The rows below fall into families. The same turns and mirrors carry the whole set onto itself and the rows of a family onto each other. For each named row, which other rows are in its family? Write them in the order they are listed.
These 30 rows form 5 families of 6 rows each.
kuda: [  5.1 -36.8  31.9 -21.0 -11.4 -13.3  -8.0  14.0   4.2  -5.1  15.7   2.9]
tur: [-39.2   1.8   0.6  -8.6   0.4   8.2   1.3 -32.3 -14.3  -4.1   6.3 -14.0]
Derak: [-21.6  -3.9   3.9 -17.9 -44.8   7.9  -6.1  -8.1 -10.7 -12.6  26.2 -14.6]
nar: [-16.2  24.4  41.0  -3.1 -10.5  -1.4 -19.7 -26.3 -14.0  -9.0  42.4   8.8]
sen: [-25.4  10.0  27.6  -6.6   8.0  -7.5  19.9 -12.0   3.5  11.8  15.6  -5.3]
nid: [-34.0 -11.9  -4.5  -8.8 -28.2   6.0  -7.3 -20.4 -23.7 -25.7  11.4  -8.5]
redus: [-14.5 -27.5   4.3  -9.6 -25.8  -1.9 -14.9   7.0 -19.0 -38.6  14.5   0.1]
mef: [ -6.6 -18.1  38.3 -12.4  14.0 -16.4  10.0   2.1   6.9   9.3  13.8   6.6]
zutu: [-32.3  16.6  11.1  -9.5 -20.7   4.5  11.1 -19.5  -5.2   2.3  23.2 -14.1]
neba: [ -1.0 -19.1  47.5 -17.8 -18.6 -12.0 -30.0 -29.3 -17.7  -5.6  27.6  21.7]
nera: [-10.5  13.0  37.0 -14.5 -21.8   3.6 -35.0 -31.0 -15.6  -9.2  42.7   3.6]
Lis: [-45.4  -0.3  16.1   1.2  17.2 -27.5 -18.8 -15.7 -25.7   7.7  33.0   2.5]
mase: [-46.8   4.0   4.0   1.1  -1.8 -20.8 -24.9 -15.2 -31.0  -1.7  38.2  -5.6]
lor: [-25.6 -27.5   8.7 -10.8  -8.6 -22.5 -47.8   1.9 -27.8  -7.5  39.7  -1.4]
dil: [ -2.9 -28.8  14.9 -23.5 -38.2  -1.3 -16.5   7.7  -6.7 -14.9  22.5  -5.5]
Vig: [-11.1 -18.3  13.3  -4.8 -16.3   7.8 -15.4  26.5  -3.0  -4.9  17.4  32.6]
Kas: [ -5.9  -7.9  52.6  -7.0  -6.3 -20.2 -14.8 -24.6 -17.3  -8.1  27.5  28.6]
Duzi: [ -9.0  -7.9  19.3  -5.7   6.2  10.6 -13.4  23.6   8.1  10.6  16.2  26.8]
Kob: [-25.7  -0.2  17.1  -8.1  28.2   1.3  -1.1 -17.6  -0.6   3.9   4.7 -11.5]
nos: [-35.0   3.2   3.8 -11.5  -7.9  20.4  -5.6 -12.9  -4.9  24.8   7.8  14.0]
gozi: [-31.5 -18.7  22.3  -3.4  25.1 -33.2 -25.8  -6.1 -22.8   9.1  29.5   7.0]
Zasos: [-22.3 -18.6   1.8  -9.1 -34.4  12.2 -11.4  10.6 -12.8  -5.3  12.8  28.9]
fided: [ -4.0  -8.1  38.8 -22.1 -27.0  -0.5 -39.1 -31.7 -19.0  -6.0  34.4   8.6]
zif: [-34.0  -9.0  -2.9 -10.4 -32.6  18.5  -7.0 -10.5 -14.6   8.4   7.6  19.5]
pok: [-20.7 -31.9  18.8  -9.4  10.0 -31.2 -40.8   2.3 -22.5   0.1  32.7   5.1]
ginup: [ -1.2 -30.0  20.4  -7.9   5.1  -7.7 -18.2  20.3  -5.7 -29.8  14.6   3.1]
kiman: [-22.5   2.3  14.8  -7.9  11.1  17.3 -10.5   4.2   7.4  25.2  12.1  18.9]
madil: [-13.6  13.3  49.8  -0.7  -1.3 -13.8 -11.5 -25.6 -15.0  -7.7  36.6  22.6]
Rerum: [ -5.4 -17.1  26.7  -6.9  30.6  -5.9  -9.5   8.4   5.0  -8.9  10.6  -3.7]
ret: [-37.8 -10.1   0.7  -4.6 -14.3 -16.8 -40.3  -6.9 -31.2  -8.9  42.1  -6.4]

Same family as pok: Lis, mase, lor, gozi, ret
Same family as sen: kuda, Derak, mef, zutu, dil
Same family as redus: tur, nid, Kob, ginup, Rerum

The rows below fall into families. The same turns and mirrors carry the whole set onto itself and the rows of a family onto each other. For each named row, which other rows are in its family? Write them in the order they are listed.
These 30 rows form 5 families of 6 rows each.
pif: [  0.5 -11.5  16.6  -0.8  -4.5 -10.5  16.4   9.0  -2.0 -11.1 -22.4 -18.3
  -5.0 -21.5  -6.3  -3.9 -10.3  -5.3  -0.8 -17.6  17.2  -5.6 -13.6 -16.0
  -6.7 -16.9  10.9  22.7  33.7 -20.2 -26.6   1.7 -18.3 -25.0  -4.2  -2.4
   9.2  -4.1 -11.1]
mevu: [ 13.8  30.1 -15.0  -5.8  -7.3   1.4  18.2 -12.0  -2.2  -0.2   4.9  23.4
  -8.2  15.8  23.9 -11.6  -2.2  16.6   8.1  12.3  13.0  20.6  -5.9  13.9
   7.9  26.7  -3.9   0.7 -37.1 -18.9  28.8  -1.7  15.4  16.4  -4.7  16.8
 -22.6  -3.6  15.8]
zaf: [  0.5  18.7  -6.0  15.3   9.7  -3.4   5.5  -6.4  10.7 -12.6  22.1   0.2
   6.0   4.6  18.4 -11.5   3.3   6.3 -20.0  -6.8 -13.6  21.5   4.1  24.8
  12.1  13.3   4.8   5.2 -43.4 -11.4  11.6  20.6  16.2  26.2 -10.1   6.6
 -39.2   3.3  11.7]
rapav: [ -2.2  22.8 -17.0  -7.0  11.6   5.7  -2.4 -14.4  11.6 -10.5  23.5  12.8
 -11.2   7.7   3.2  18.0 -12.5  -8.5  -3.0  26.5 -17.3  14.1   0.8  20.1
   2.6  19.2  -6.8 -11.2 -39.4  -1.4  18.3   2.3   8.8   2.6   6.0   2.0
 -14.4 -24.4  31.4]
vebol: [ -3.2 -10.6   8.5 -11.5  -1.2  -7.6  22.2   4.5   4.2   3.7 -16.7  -5.4
  13.3  10.6 -19.9   3.3  10.5   5.9  13.9 -12.2  -3.5  -7.9 -10.8 -19.6
   1.4 -24.1  33.1 -20.0  16.5 -11.2 -26.7  16.0 -32.7  -4.9   3.8   9.7
  18.9 -15.5  -5.2]
navok: [  9.8  20.0  -6.0 -13.9  -3.9   3.6 -11.4 -17.1   9.4 -11.7  17.1  -1.1
  12.5  -4.1  33.9   6.5  12.1  16.5  -3.5  15.2  -4.8  15.2 -18.8  37.5
   4.7   8.0   2.7  -5.4 -46.0  -5.7  16.7  -7.7   3.7  -1.4  -5.8   9.2
 -25.8  -9.7   9.4]
pes: [  2.8 -26.3  14.8   0.9  26.5  -0.1  -8.9   6.6 -12.8  -2.8 -20.2  -3.0
 -22.1 -22.1  -9.1  -9.1   9.9  -5.1   2.8 -10.4  18.7 -19.0 -22.1 -18.4
 -14.6 -18.0  -8.0   0.8  30.1  -5.0 -13.4 -16.0 -21.7  -8.0 -12.5   9.3
  -2.4  -0.8 -13.6]
pas: [  6.0 -15.8   2.1  -5.0  -0.3   1.3   8.1  -1.5  -3.5   4.9 -25.5   4.7
   5.2   6.1 -22.4  10.0   6.9  11.1  23.4  -8.2   1.7  -8.5 -12.9 -18.5
  -2.0 -22.6  29.9 -22.3  11.8   6.6 -14.7   6.5 -28.8 -13.5   4.8  11.9
  27.3 -13.6  -4.7]
Vit: [  5.6 -19.1  11.2   7.0  -1.8  -3.3   3.1   1.4 -10.9  -7.8 -29.8  -7.2
  -7.5 -23.0 -10.4  -0.9 -14.0   0.5   5.4  -9.8  22.3  -5.6 -14.0 -14.0
  -9.1 -15.1   7.4  14.2  27.9   4.0 -20.5  -7.0 -12.8 -32.4  -0.3  -3.7
  18.4  -2.7 -12.2]
vod: [ 10.3 -12.3  -8.9   6.1  -0.7 -12.2  17.3  -6.2  -3.5   0.9   6.4   5.2
  -0.8  -9.6 -11.3 -10.1  -0.4 -10.9  23.1  -7.7   8.9 -25.9  -1.9  -9.9
 -26.6 -10.1  -4.1  22.9  47.3   1.3 -13.9  -7.8 -36.4  -4.9  -9.6  13.7
   5.1  -1.3  -9.5]
Kot: [  1.5 -12.8  -4.5   5.5   4.3 -18.0  23.4  -6.6  -5.6   8.1  11.5   4.1
  10.1  -6.0 -16.1 -18.8  -1.1 -11.9  14.5  -7.2   4.4 -25.6   1.9  -9.9
 -25.3 -11.1   1.4  17.3  46.0   2.1 -22.2  -3.6 -35.9  -0.5  -9.4   8.8
   3.8  -3.0  -9.7]
vive: [  6.5  11.3 -10.5  23.4  13.2   4.3  -9.3 -14.6   1.1 -11.8  14.2  11.4
   2.8   3.3  15.1  -7.7   0.9  12.3 -14.2   0.9  -9.5  20.2   4.0  25.5
   9.2  14.2   1.8  -3.5 -50.0  11.5  19.2  13.2  23.8  18.6  -6.5   3.0
 -27.7   4.6   9.4]
zifi: [ -4.3 -21.0  19.8  -4.9  25.9  -8.8   3.0  12.3  -6.9  -2.4 -13.6 -10.2
 -17.1 -19.8  -9.5 -14.1  11.5 -10.3  -5.4 -15.7  13.0 -19.3 -19.5 -18.9
 -11.6 -19.2  -4.9   3.6  33.7 -20.4 -21.2  -8.0 -25.3  -2.3 -13.0   8.3
  -9.5  -1.3 -12.6]
Kesov: [  9.0  -7.1   2.0 -12.6  -9.5  -1.2  13.7   5.8   8.5  -5.1 -21.7  -4.1
  -4.1   4.5 -12.3  16.3  10.4   7.2  27.3 -14.7   5.4  -8.2 -16.8 -20.8
  -1.7 -22.1  28.5 -10.6  17.6 -14.1 -13.3   7.1 -36.4 -10.6   0.1  18.3
  20.7 -15.7  -4.8]
kapi: [ -8.4  23.2 -11.5  -8.7  14.5  -1.1   6.3 -13.4  12.1  -6.2  28.6  11.4
  -2.1  13.0   0.2  11.9 -12.0 -12.4 -10.6  25.3 -23.9  13.8   4.1  18.8
   4.7  17.5  -2.4 -12.5 -39.0  -6.6   9.2   8.2   7.1   7.2   5.4  -2.3
 -18.2 -24.8  31.6]
Nura: [  5.6  22.9 -11.9   1.2   1.8   0.3  17.0 -17.6 -13.4   9.8   6.5  29.3
   4.4  19.6  14.2 -22.1  -6.2  18.5  -1.2  18.5   7.4  20.1  -0.3  13.9
   9.0  24.4  -1.7 -11.6 -41.9  -3.6  22.9   0.8  19.9  15.2   0.0   7.2
 -20.1  -1.9  15.9]
Lanu: [  1.2  -4.8   1.6  -0.7  -9.9   4.5  -0.2   7.2  -5.9  27.8 -28.0 -11.7
 -18.7   1.4  -6.6   4.7 -18.7   1.6   0.6 -10.2  10.8 -27.0  -7.5 -28.5
 -13.7  -7.0  -0.3   7.6  33.4   7.6 -12.2 -19.0 -12.7 -14.0  -2.8   3.5
   8.9  10.3  -3.3]
tomap: [ 16.9  10.3   2.7   4.0  14.7  -4.5  -5.0  -3.8  19.9  -1.4  10.8  -4.7
  -8.7   1.4  14.5 -15.4   3.3   0.9  20.9  21.0 -18.9   4.7  -9.1  22.0
 -20.2  20.6   7.1  21.6 -21.6 -24.8  17.7   1.7  21.8  26.3 -13.9  -0.1
 -40.1   6.9  34.2]
dosi: [ -3.7  27.3 -14.9 -12.2   8.6   1.2   6.2  -9.6  18.9 -13.1  26.7   6.5
 -11.4   9.0   5.5  18.6  -9.0 -12.6  -4.7  21.7 -20.0  14.1   1.4  17.8
   5.1  19.0  -4.6  -5.7 -36.2 -16.6  15.9   5.7   4.6   6.6   3.0   3.9
 -19.7 -26.0  32.5]
dag: [  1.3  21.2  -0.7 -17.4  -1.6  -5.1  -1.0 -14.6  10.8  -9.4  24.5  -6.0
  22.2   0.6  31.4  -2.5  12.7  12.8 -13.1  13.0 -11.0  17.2 -15.4  36.0
   8.3   6.8   6.9  -5.6 -44.5 -14.2   5.6   1.4   1.9   4.4  -6.4   4.9
 -30.9  -9.3  10.0]
Bufaf: [ -6.2 -27.2  19.3   2.2  31.6  -7.2  -1.6   6.5 -16.2   4.9 -16.2  -3.7
  -9.3 -19.0 -15.2 -19.0   8.0  -7.2  -8.0 -10.5  11.3 -19.4 -15.6 -17.8
 -12.7 -20.6  -1.8  -6.8  29.0  -4.1 -23.8  -8.0 -20.6  -5.2 -10.6   2.2
  -4.7   0.6 -12.8]
Felef: [  7.7   4.6   6.1   8.0  23.7  -7.8  -1.9  -7.6  11.2   9.3  12.2  -2.5
   6.6   5.4   4.9 -26.9   1.2   0.2  11.1  25.5 -25.6   3.8  -3.9  21.7
 -20.5  17.8  12.6   8.2 -25.0 -12.0   8.7   6.9  26.6  26.7 -11.2  -8.5
 -38.3   9.4  32.5]
patuv: [  2.2  31.3  -7.2  -7.4  -2.7  -6.5  30.3 -10.5  -2.7   6.5  11.8  18.4
   6.1  21.4  18.7 -23.0  -1.5  12.0  -5.7  12.5   5.2  19.5  -0.2  12.8
  11.1  24.2   1.6  -4.0 -36.2 -26.3  17.4   7.7  14.6  23.1  -3.5  10.3
 -28.7  -4.0  16.0]
zal: [-10.9  -6.4   7.8  -0.3  -4.4  -2.2   8.2   6.4 -10.2  35.8 -20.7 -15.8
  -2.4   7.2 -13.8  -8.6 -21.3  -0.6 -12.6 -10.2   3.9 -27.6  -2.0 -28.0
  -9.7  -7.7   6.6   0.1  32.1   5.0 -24.9 -10.9 -12.2  -6.8  -0.3  -2.1
   5.2  11.1  -3.2]
Seda: [ 11.4  18.5 -12.6  15.4   2.3   5.5  -6.7  -7.1  13.2 -23.3  14.2   3.4
 -11.2  -0.1  25.3   1.3   4.6  10.4  -5.5  -6.5  -3.4  20.7  -2.0  23.8
   8.2  16.0  -2.8  11.7 -43.5  -6.5  23.7  10.5  15.6  19.4 -11.6  12.7
 -32.4   2.1  10.5]
vug: [ -8.4 -20.8  18.0   5.4   4.4 -11.8  14.8   3.0 -14.3   0.3 -22.5 -12.7
   9.5 -18.1 -16.2 -14.0 -14.3  -2.8  -8.4 -10.7  13.4  -5.7  -7.5 -15.3
  -5.9 -17.4  13.5   8.2  28.1  -1.3 -32.6   4.6 -11.9 -26.3   0.8 -11.9
  13.6  -2.4 -11.9]
Karek: [  4.1  15.2  -4.0  -9.7   2.5  -0.1  -9.7 -21.4   0.3  -3.7  19.9   1.4
  24.8   0.5  26.8  -3.1   9.6  17.5 -11.7  19.3  -9.2  15.6 -14.7  38.2
   6.8   7.6   7.1 -15.4 -50.0   4.2   9.8  -2.4   7.5   0.3  -2.9   2.1
 -24.1  -8.3   8.8]
vopa: [ 19.7   1.7   0.0  11.4  20.3   2.2 -15.9 -11.3   9.3   4.2   4.2   5.4
  -7.1   1.6   8.3 -15.8   0.0   4.9  23.8  28.3 -17.1   3.7  -7.1  22.3
 -23.5  20.4   6.8  11.1 -27.2  -0.8  20.3  -2.6  29.7  21.0 -11.1  -4.0
 -29.7  10.1  33.2]
Fogit: [ -6.6   1.8   8.0  -7.8 -12.6  -2.8  13.3  14.0   1.4  25.8 -19.8 -22.2
 -14.9   2.6  -4.4  -0.3 -17.1  -4.2  -6.1 -15.7   8.0 -27.2  -5.9 -29.6
 -10.2  -7.1   2.9  13.3  38.7 -12.4 -19.8 -12.2 -18.3  -5.5  -5.9   6.0
   0.0   8.5  -2.3]
zevaf: [  7.1 -17.1  -8.4  10.7   5.4 -11.5  13.7  -9.9 -10.8   7.3   5.8  10.4
   5.2  -6.5 -17.0 -14.5  -3.2  -8.4  19.1  -3.1   5.9 -26.5  -0.1  -8.6
 -26.3 -11.2  -1.4  14.5  44.6  13.6 -17.7 -10.0 -31.8  -6.2  -7.3   8.2
   8.7  -1.8 -10.3]

Same family as zevaf: rapav, vod, Kot, kapi, dosi
Same family as vive: pif, zaf, Vit, Seda, vug
Same family as dag: navok, pes, zifi, Bufaf, Karek

